rotation steps, each row followed by its count of steps:
The counts run from 0 to 603.
[115 136 138 120 109 147 133 129 139 147  83 142 125 109 119 133  63 186
 121 180 140 177 141 113 115  86 109 134 152 162 162 126 117 137 116 133
 177 111 126  71 139 154 174 141  99 116 142 115]
214
[155 114 150 135 120 144 177  96  84 137  85 101 121 117 132 129  83 121
 109 187 137 142 111 112 119 111  75 127 159 160 157 105 153 125 117 122
 136 129 152 124 133 120 188 177 112 147 123 150]
340
[134 111 136 125 130 134 161 108 124 141  84 111 106 137 149 134 117 176
 109 158 142 160 158 125 109 112  61 157 149 177 159 170 115 117 134 108
 161 133 131 101 128 108 176 141  71 132 111 137]
559
[145 132 149 103 120 130 150 130 117 138  74 129 130 121 100 157  79 164
 149 185 131 171 120 112 147 101 121 125 157 146 176 125 125 128 133 137
 147  97 133  80 124 117 181 189 105 164 152 149]
224
[112 135 161 137 113 143 177 123 128 142  88 106 137 113 153 109  70 134
 131 183 108 179 135 117 147  98  67 148 153 145 144 125 131 148 141 124
 147 120 153 101 123 123 183 163 123 125 149 163]
445
[142 107 165 145 107 134 174 103 121 127  82 109 144 115 134 108  70 158
 136 173 125 170 126 118 149  95  72 131 130 155 146 119 134 127 132 132
 137 126 145 101 142 129 196 177 113 126 153 153]
65
[145 116  92 138  95 136 148 144 108 153  82 123  95 118 120 164 100 150
 122 175 123 157 128 112 160 133 126 167 162 151 184 137 128 125 147 109
 161  78 154  97 120 119 175 161 121 151 147 128]
462
[124 138 151 126 120 116 172 103 121 152 100 126 130 121 153 125  95 169
 120 201 117 179 139 104 118 119  74 152 178 153 143 133 119 129 133 109
 145 138 137  88 133 111 156 153  96 124  82 159]
140
[112 121 162 131 123 137 189 113 117 163 100 134 111 128 176 143 112 154
 121 173 125 136 130 102  97 118  97 156 178 173 157 136 106 142 137 111
 131  89 136  98 136 137 180 120  85 145 123 175]
127
[133 117 147 131 123 125 160 107  96 138  93 120 118 116 120 113 108 169
 149 184 137 177 152 118 138 135  97 132 166 175 154 144 120  87 144 113
 143 141 146 103 134 117 201 151  94 108 106 116]
375
[153 108 121 157 111 132 167 130 108 154 106 135  91 132 151 149 130 163
 130 170 127 129 132 101 146 148 107 185 178 176 164 154 110 109 150  97
 140  98 154 101 119 115 197 132 112 157 118 134]
467
[140 112 145 139 126 154 170 111 123 135 106 125 114 129 168 130 108 157
 127 159 134 137 159 137 124  81  57 166 166 180 149 142 113 153 139 118
 146 147 157 104  95 105 194 153 110 139 112 140]
246
[153 109 151 135 123 131 169 106  88 139 103 135 120 121 125 154 107 149
 160 178 124 138 138 121 145  98 106 144 173 165 159 122 119 149 148 130
 114 107 156 104  97 109 205 178 117 166 128 154]
235
[144 106  98 142 109 130 131 113 107 160 104 152  98 115 121 146  90 158
 126 199 128 152 134 108 136 104 146 139 197 161 172 109 122 130 138 126
 157  98 165  88 130 133 180 164 118 107 101 117]
4
[122 125 102 126 127 159 140 135 108 164 105 143  86 135 127 153  93 144
 108 172 123 140 138 101 134  73 120 155 184 158 174 129 135 165 128 122
 167  87 151  80 115 127 177 161 121 151 136 144]
317
[144 111 144 139 107 125 183 121 123 140  77 129 131 104 163 171 115 155
 124 177 136 148 131 127  91 125 105 163 180 179 167 113  85 140 136 111
 137 102 139 110 120 116 180 121  94 144 102 146]
428
[148 120 117 113 105 147 175 126 118 158  93 127 111 123 159 162  86 168
 103 177 170 135 136 115 106 110 121 151 158 158 159 128  99 107 111 123
 158 133 182  92 151 122 157 164  94 131 114 107]
111
[118 114 139 124 112 126 138 103  98 166  94 132 109 129 130 139  69 163
 109 198 104 167 124 114 124  97 104 142 156 154 160 128 125 168 150 114
 150 100 142  81 125 161 140 154  93 128 135 177]
134
[149 121 122 126 107 124 147 118 122 140  77 111 128 107 119 150  71 148
 118 206 118 176 119 122 146 101 100 142 172 138 165 102 139 134 144 117
 170 117 149  90 122 115 149 191 124 131 116 149]
146
[152 109 135 107  95 121 170 111 106 138  76 124 133 117 118 168  85 148
  99 177 129 154 127 115 114  95 101 127 152 139 173 130 118 154 106 138
 139  89 163 106 132  96 174 173 108 165 125 145]
420
[132 106 164 148 121 133 169 103 132 137 108 154 125 130 168 111  96 181
 127 168 131 135 134  99 108  87  83 141 169 184 141 123 115 135 108 137
 136 117 146  92 147 136 204 133 100 119 117 141]
206
[150 131 110 142 115 136 171 138 126 141  80 123 120 101 150 154 103 157
 139 198 148 161 131 123 126 144 118 168 185 163 163 102 126 104 148  98
 164 127 134  93 126 116 166 151 106 123  97 123]
151
[128 110 135 136 112 140 155 109 112 136  71 105 134 102 123 119  59 149
 136 176 131 189 137 132 140  98  96 119 132 147 155 113 136 131 143 131
 152 119 150 104 138 143 191 179 103 113 160 143]
67
[109 110 146 144 127 136 170 119 152 143  94 131 122 135 167 120  96 148
 133 159 115 159 143 115 134  68  96 131 179 163 160 127 104 155 130 142
 149  88 162 101 133 118 190 159 116 117 134 163]
589
[143 135 142 105 109 134 146 132 107 138  73 127 127 112  89 161  77 163
 149 181 129 169 126 111 146 109 128 128 152 147 173 124 122 126 129 135
 152  93 134  81 125 127 181 175 108 162 158 133]
225
[129 117 169 101 123 146 154 104 108 159  93 123 115 154 127 129  76 153
 116 166 128 140 129 108 137  74  89 119 137 153 161 154 120 140 125 128
 145 116 170  92 134 136 167 177  93 155 169 157]
407
[153 116 131 136 111 159 161 135  89 136  94 121 111 105 120 153  77 141
 147 165 135 140 133 121 152 103 118 151 147 162 168 109 141 145 134 127
 135 103 153 101 114 133 205 171 121 162 178 129]
539
[120 133 171 143 106 138 188 118 136 141 101 122 138 122 171 107  81 160
 140 188 116 160 131 113 141 107  67 165 158 156 134 129 122 138 141 119
 135 130 154  90 131 126 175 156 118 125 130 165]
443
[136 104 139 124 102 141 127 111 104 156  89 130  96 139 109 127  80 166
 121 174 121 142 128 122 152  94 111 151 143 175 169 165  96 136 157 105
 161 115 180  85 109 152 173 148 109 134 160 126]
95
[121 107 138 148 133 160 180 113  84 145 115 130  97 123 167 136 113 155
 138 154 138 135 166 119 123 107  81 164 157 180 148 145 133 143 134 120
 126 124 145 106 121 123 216 142  90 150 131 148]
547
[132 155 162 134 145 167 156 130 125 157  99 134 100 140 153 117 103 160
 136 181 151 123 122 106 118 105  92 163 176 195 156 133 124 104 134 103
 161 143 134  82 125 143 183 137  99 140 131 131]
21
[152  84 132 155  97 142 137 107  98 154 102 153 109 117 134 138  77 175
 116 176 136 128 119 109 112 102 128 142 150 178 163 114 120 139 119 123
 147 101 156  92 149 173 188 131 102 115 140 121]
201
[154  76 130 150 108 134 138 100 101 153 100 149 103 121 128 145  78 169
 111 176 134 129 112 113 116  96 134 129 155 179 165 102 119 134 127 128
 149  92 155  95 146 168 186 146 105 120 140 133]
200
[149 108 149 125 116 123 165 106 134 131  84 111 124 144 141 137 115 177
 105 163 136 157 135 117 129 106  54 144 139 169 160 165 116 116 129 116
 156 120 140 103 130  91 184 157  92 153 116 150]
561
[171 100 116 133 103 128 148 116 108 148  78 130 101 128 108 159 106 178
 104 178 154 139 113  99 118 138 126 144 152 173 174 136 118  88 123 109
 165 105 147  97 158 130 181 143  94 139 121 106]
189
[127 103 105 151 123 142 129 127 126 148  86 128 103 121 146 147  90 175
 124 165 132 164 135 122 119 103 112 154 149 180 173 110 138 144 144 119
 169  84 103  81 136 156 178 141  92 123 146 144]
358
[144 138 156 127 133 136 157 122 132 150 103 140 103 147 140 130 123 168
 116 178 124 124 125 101 123 105  75 170 183 179 159 156 122 129 129 104
 158 122 136  83 112 107 172 135 110 166 110 150]
324
